In the rows, zero is written as 128.
Each path below is one point turned by a fixed rotation once a step. After each direction that follows a path, write how fast that rotation turns it, in degrees a step (0 if it stays still).
Each turn is a multiple of 5 degrees from 10 to 175, or 0.
Each row of a path follows its step; steps can be skipped.

step 0: [128 125 121 134 131 126 142 134 128 122 131 124 124 134 123 147 137 132
 130 134 134 123 131 126 129 131 124 130 111 133 124 137 128 124 132 134
 118 118]
step 1: [128 123 135 127 133 125 134 140 133 119 134 134 126 142 123 133 125 136
 127 131 125 120 126 139 131 125 129 120 116 133 121 135 132 132 143 121
 130 134]
step 2: [125 128 126 120 142 131 129 124 128 121 133 127 125 130 119 136 138 130
 143 135 132 120 129 137 114 117 125 122 127 138 127 128 132 127 133 127
 141 132]
step 3: [120 133 130 120 127 130 120 122 134 118 135 125 127 132 125 131 139 130
 123 125 121 129 132 147 128 123 127 144 116 132 128 133 123 127 126 125
 141 129]
step 4: [121 122 128 123 118 131 117 125 129 122 132 127 122 118 142 134 129 121
 125 126 128 126 122 141 126 109 124 125 121 131 125 133 140 120 128 129
 131 123]
step 5: [132 125 119 130 120 127 129 129 128 123 135 124 127 115 138 126 126 135
 129 127 139 132 127 138 133 130 117 140 119 142 133 131 138 126 130 138
 135 135]
step 6: [124 115 121 130 132 138 126 126 125 135 138 131 124 128 138 128 123 139
 125 116 127 118 134 127 136 134 115 130 121 138 121 134 135 120 123 122
 131 128]
step 7: [138 132 126 120 136 130 122 129 128 137 122 132 132 121 123 131 128 137
 128 118 124 127 124 133 126 132 107 121 119 129 132 131 140 121 131 120
 126 141]
step 8: [135 124 114 120 121 146 123 131 121 135 127 126 133 131 111 135 130 126
 131 118 130 129 125 123 124 126 124 136 117 133 127 125 132 130 126 117
 131 131]
step 9: [135 113 133 132 122 137 113 126 121 126 129 132 131 129 119 133 124 141
 122 132 124 137 114 138 123 127 131 131 126 125 132 125 133 126 123 115
 126 130]
step 10: [124 124 112 127 121 139 123 122 124 130 133 132 137 121 130 133 135 135
 137 141 139 133 115 136 127 130 130 123 126 120 127 126 122 119 128 127
 121 131]
[126 128 127 126 128 128 127 132 126 130 126 124 129 127 128 129 127 132
 127 126 129 132 128 126 128 130 124 127 128 126 126 126 132 131 123 127
 127 128] -> 35
[132 124 129 129 124 127 129 132 126 127 129 127 127 128 127 129 125 124
 127 128 130 129 126 127 129 125 131 128 127 131 128 127 132 132 130 128
 129 129] -> 95

step 0: [123 131 133 120 124 145 122 130 131 126 126 108 121 130 128 124 127 129
 137 130 137 121 131 135 134 121 127 135 120 119 121 128 129 133 120 133
 132 131]
step 1: [124 118 134 127 130 130 130 137 129 133 122 139 118 123 115 122 116 132
 132 129 131 121 117 136 124 127 130 122 128 139 128 141 129 125 130 117
 133 123]
step 2: [136 125 130 125 125 129 134 122 139 122 134 125 143 122 130 126 126 135
 128 130 131 118 123 134 124 127 132 132 139 117 136 134 140 143 125 135
 123 125]
step 3: [111 132 127 129 135 138 129 128 131 134 113 130 119 120 127 125 136 116
 130 127 125 129 132 136 120 122 127 135 126 122 138 133 129 127 132 140
 129 126]
step 4: [137 122 134 129 125 145 122 137 128 127 128 125 129 127 125 115 123 118
 128 129 141 124 129 127 126 128 128 119 120 130 117 130 128 147 128 125
 131 129]
step 5: [118 116 131 131 113 129 129 121 132 120 127 125 128 123 117 120 129 135
 128 127 133 124 116 137 129 116 132 130 136 129 130 136 125 117 120 131
 129 119]
step 6: [134 134 130 118 126 142 131 127 131 140 129 133 133 129 132 128 129 127
 136 132 125 120 119 122 112 134 133 140 129 125 138 138 136 132 132 128
 134 125]
step 7: [129 122 121 134 136 138 133 127 126 128 109 118 131 127 118 128 136 127
 127 124 127 133 130 144 131 125 132 128 131 127 125 138 127 144 129 133
 127 135]
step 8: [125 122 127 130 117 130 125 129 122 137 133 133 136 115 125 113 123 119
 125 128 135 133 124 130 115 126 125 113 120 126 131 130 132 127 123 136
 136 124]
step 9: [128 133 134 126 119 140 137 121 134 116 131 125 126 132 124 124 138 128
 126 124 140 125 116 121 127 120 130 136 136 128 133 129 115 135 133 131
 136 126]
step 10: [120 122 127 123 124 141 123 128 119 133 113 128 138 127 119 127 134 127
 131 145 121 127 118 127 122 136 132 133 130 124 122 133 135 121 129 123
 129 132]
[129 125 130 126 128 131 126 129 127 125 130 126 126 127 129 128 131 131
 131 131 129 127 127 124 130 125 129 126 126 131 126 128 127 124 129 128
 130 126] -> 80
[128 127 127 133 130 130 130 130 128 126 127 128 132 128 128 129 129 127
 126 130 127 123 126 126 131 131 128 125 132 131 125 128 127 131 127 127
 124 128] -> 135
